In the rows, zero is written as 128.
The rows below come in pairs that one turn or mirror swaps. Which row does each named row swap with?
The rows were stretched afterwards, more along some directions than others.
mube: [118  84 132 144  94 146 149 115 129 147 176 138 143 135 141  90  92 147]
Dopok: [128 113 138 175 133 152 126  92 110 160 181 142 115 182 142  84 112 119]
Bugub: [ 95  83 153 159 124 155 143 127 123 163 191 142 110 144 156 110 101 140]
Vomeb: [109 118 111 122 131 114 123 117 109 149 159 114 139 131 134  94 110 122]
zop: [130 126  98 136 143 108 137 122 124 129 157 139 150 138 116  95 117 114]
fubas: [133 136 113 132 152 116 154 126 119 119 142 125 136 161 123 107 116 104]
Toli: [136  83 125 168 104 136 117 104 110 163 192 113 144 153 131  83 116 144]
seze: [126 138 145 124 140 151 143 107 126 135 168 123 105 158 132 130 114 125]
dibuv: [137 135  99 120 154 117 147 132 122 124 152 140 141 145 114 108 119 108]
miber: [112 147 132 121 116 143 131 115  99 135 156 139 114 155 150 132 119 104]
did: [128 117 144 125 121 142 160 131 134 159 144 123 137 130 143 132 105 150]
ner: [129 117 100 139 142 107 138 124 117 126 154 127 152 136 117  88 119 110]
Rusos: [129 133 108 131 158 109 148 125 124 133 160 137 138 154 116 106 114 108]
Geger: [142 137 131 143 115 110 146 115 101 141 140 121 149 165 136 117 107 122]
Fala: [152 115 146 144 128 140 151  92 117 139 168 140 142 172 132 129 101 127]
tulif: [128 124 115 133 102 144 125 112  97 105 126 130 147 135 130  86 116 119]
sebat: [116 121 141 128 141 159 138 115 123 136 174 125 104 157 137 114 119 110]
bafa: [142 110 141 143 128 143 145  89 124 146 181 141 140 166 134 126 105 122]
Gevi: [156 135 128 159 113 116 126 110 117 159 162 118 141 154 118 102 108 119]
rog: [133 107 146 152 107 155 148  94 127 174 180 138 133 141 147 116  91 172]
luva: [172 147 140 141 133 131 127 103 112 147 133 127 138 164 116 113 103 119]
lolon: [140 112 149 147 131 140 150  89 106 131 173 132 131 189 138 117 109 104]
Vak: [126 112 127 144 100 153 132 128 109 132 132 136 125 120 148 116 128 140]
Vis: [110 115 127 143 131 140 152 118 121 167 152 140 113 147 148 118  98 115]
lepa: [138 107 136 135 130 148 149  97 112 134 172 143 134 172 134 121 111 119]
Dopi: [131 125 108 135 153 120 152 125 119 135 159 137 136 150 120 104 109 106]
zeto: [136 122 134 153 127 143 118  87  98 138 153 139 148 150 133 112 111 117]
Res: [119 133 150 149 136 130 140 106 104 141 151 124 117 195 132 101 125 106]
pem: [124 109  92 127 113 131 129 126 132 173 165 118 159 116 124  97 102 130]
rusu: [133 139  98 135 143 107 116 127 108 128 145 130 161 108 122 103 119 125]
mume: [164 144 155 153 122 119 133  98  97 143 175 128 122 186 145 133 104 123]
Lobi: [130 107 151 145 136 147 158  95 114 134 172 125 123 186 144 123 109 114]
susiv: [124 114 148 156 148 173 144 112 118 173 172 154  97 184 145 108 108 121]
Mov: [133 120 143 159 106 158 143 116 115 144 139 144 119 137 150 122 118 141]
dibog: [152 167 132 142 145 127 139 104 126 161 168 138 123 176 118 114 100 125]
tonot: [149 110 144 147 130 138 150  94 106 137 181 134 136 175 137 123 102 122]
vob: [139 106 139 141 131 140 146  93 119 144 177 130 141 163 133 119 106 114]
Toko: [115  98 160 155 143 144 165 119 130 179 179 122 105 171 151 130 110 130]
Viniz: [155 150 153 156 113 139 127 102  96 132 149 151 136 189 130 115  95 107]
madeg: [105 137 136 131 118 141 136 108 108 145 173 132 112 156 158 130 119 113]
Tobi: [104 131 121 121 104 135 124 115 106 139 160 132 128 133 147 122 122 118]
gof: [142 142 120 126 117 133 129 117  97 143 161 141 145 153 146 112 101 133]
talug: [109 115 130 138 124 154 152 109 100 151 147 137 115 167 155  96 126 116]
rolap: [127 113 145 152 107 160 139 126 109 139 144 145 112 133 151 124 121 142]
sud: [143 152 117 126 113 135 132 109 107 107 117 130 141 140 118 106 112 127]
deki: [124 117 110 133 150 118 155 131 125 130 154 130 138 139 126 102 114 109]
kene: [106 139 126 120 118 145 127 114 104 136 156 130 112 153 150 128 127 100]
Gobas: [136 122 161 153 138 152 148  99 133 156 198 140 101 208 126 105 101 101]
fer: [134 127 118 132 118 143 135 110 125 163 174 136 146 130 149 114  93 139]
Bise: [101  71 131 152  90 137 137 108 124 181 193 112 139 116 153 103 100 151]
napob: [139 138 140 119 143 150 162 127 124 163 163 130 111 155 151 134 119 129]
simi: [136 122 138 148 107 153 133 122 118 144 141 142 121 130 138 123 123 140]

Vomeb swaps with luva
ner swaps with vob
Vak swaps with kene
tonot swaps with Dopi
napob swaps with talug

